Each row has a name. Each piece below is followed by the name of the row it came from, unless a question asks for something else. Each question is about the rows just above it. Places in a row count from 1.

C: [-49   8  -8   4   2 -15 -21  -4   8 -14  10   4   9  27 -29 -14  47  -7
   5  -4 -22  20   0  28  39   0   9  -1  -3 -21  -1 -10   6  39  -1  26
   5  20  30   7  -3]
M: [ -7   1  -8  49  55 -65 -35   0   8 -14 -19   4 -16   0 -11 -16  17 -68
  25 -45  57 -12  -2   0 -75  -5 -22  19 -10  19  -1 -34 -11 -35  80  11
  -1  17  22   7  29]
Q: [  0   3  -8  10 -10 -15 -35   4  33   2 -10   4   4   0 -13   2  -4  -7
  -3  -4 -28 -18   0  -1 -14   0   1  -1  -1  19  -1  12 -23  14  -1  -1
  -1  37  40 -21  -3]
Z: [-101   18   -8  -34    4  -15  -35    4  -18  -27  -10  -30    4   59
   -8  -56   17   10   25  -18   37  -12   29  -14   70    0  -50   46
   -7   19   -1  -10    6   21   -1   11  -28   20   22    7   -3]
L: [  3  26  31  21   4  52 -53   4  24 -14 -72   4 -19 -18  84 -14  17  -9
 -53 114  19 -12 -41 -34 -45   0 -32  -1  -3  51 -42 -32 -60  14  -1  15
  15  50  22   7  48]
K: [ -7   3  -8   4   4 -15 -24   4   8 -14 -10   4   4   0 -11 -14  17  -7
   5  -4  19 -12   0  -1 -14   0   1  -1  -3   5  -1 -10   6  14  -1  11
  -1  20  22   7  -3]
F: [ -7   3  -8   4   4 -12 -27   4   8 -14 -10   4   4   0 -11 -14  17  -7
   5  -4  19 -12   0  -1 -14   0   1  -1  -3  19  -1 -10   6  14  -1  11
  -1  20  22   7  -3]
Is [22  7] printed in one of the named rows, side by side and in this order?	yes
Row and place of [55] in the named rows:	M, 5
Where in the named rows is [-29]?	C, 15

D: [ -8  36  10  -7  -3   1 -97   5]
P: [-14 -27  35   3  10  -6  56 -31]
E: [ 8 16 -6 -5  4 -1 26  5]
T: [-12 -26   3  10 -11   4  22  -2]
J: [ -5  25  18  -8   7  -3 -54  -7]
X: [-10  22   6  -3  -6   3 -75   6]
H: [ -7 -12   0   6  -8   3   5   1]
U: [  5 -17   8   0  11  -5  64 -15]
A: [ 17  -3  17 -10  30 -13  82 -27]
B: [  25   28   15   -2  -11    4 -110    5]
Where in the named rows is [-17]?	U, 2
Among the named rows, does one hold [35  3 10 -6 56] next to each other, in this order?	yes
Is [ 3 -6 -3  6 22] printed in one of the named rows, side by side and in this order?	no
Does one of the named rows hold [-18   8   0] side by side, in this order?	no
Which value is in both J and B?	[25]

Simuk: [-34   0  25 -33 -23  48 -75  -1 -41  60 -12 -28  39 -18 -21 -30  -9   0
 -44  24]
Zul: [-48  15  17  21  11  -8   5  19  50   2  30 -28 -63 -57  34  27 -37  44
  41 -21]
Bel: [ 45  -3  26 -25  21   0 -34  22  -3  40  30 -28 -51  -4 -10  56  25  75
  29  41]
nane: [-22  -2  -4  10 -16 -39 -40  -2  17  40  -1 -28 -40  -2 -59  39  25  19
 -62  47]
roda: [  4  21 -11  -5  57 -23   8 -54  71 -47 -69 -28  33  27  -1 -29  33  61
 -17  34]
fafi: [ 24 -16 -27  -5 -26 -13 -43  35  15 -27 -50 -28  24 -50  38   4 -22 -59
  25 -13]
Tal: [ 25 -32  47  21  45  54 -10 -44 -19 -26  11 -28  64 -19 -12  13 -57  -9
 -55 -29]
Leki: [  0 -28   2 -26  42   0   5 -22  10  11 -85 -28  69 -47  31  53  -2  -5
  46 -20]
todat: [ 23  23   8  31  23  17 -67  -2  27 -46  -2 -28 -44  14  72 -32   0   7
  11   3]
Among the named rows, does one hold [-28  70 -47] next to each other, in this order?	no
Does one of the named rows hold [ -1 -40] side by side, in this order?	no
Shared by todat and fafi:	[-28]
Which row holds [  4  21 -11  -5  57 -23   8 -54  71 -47 -69 -28  33  27  -1 -29  33  61
 -17  34]?	roda

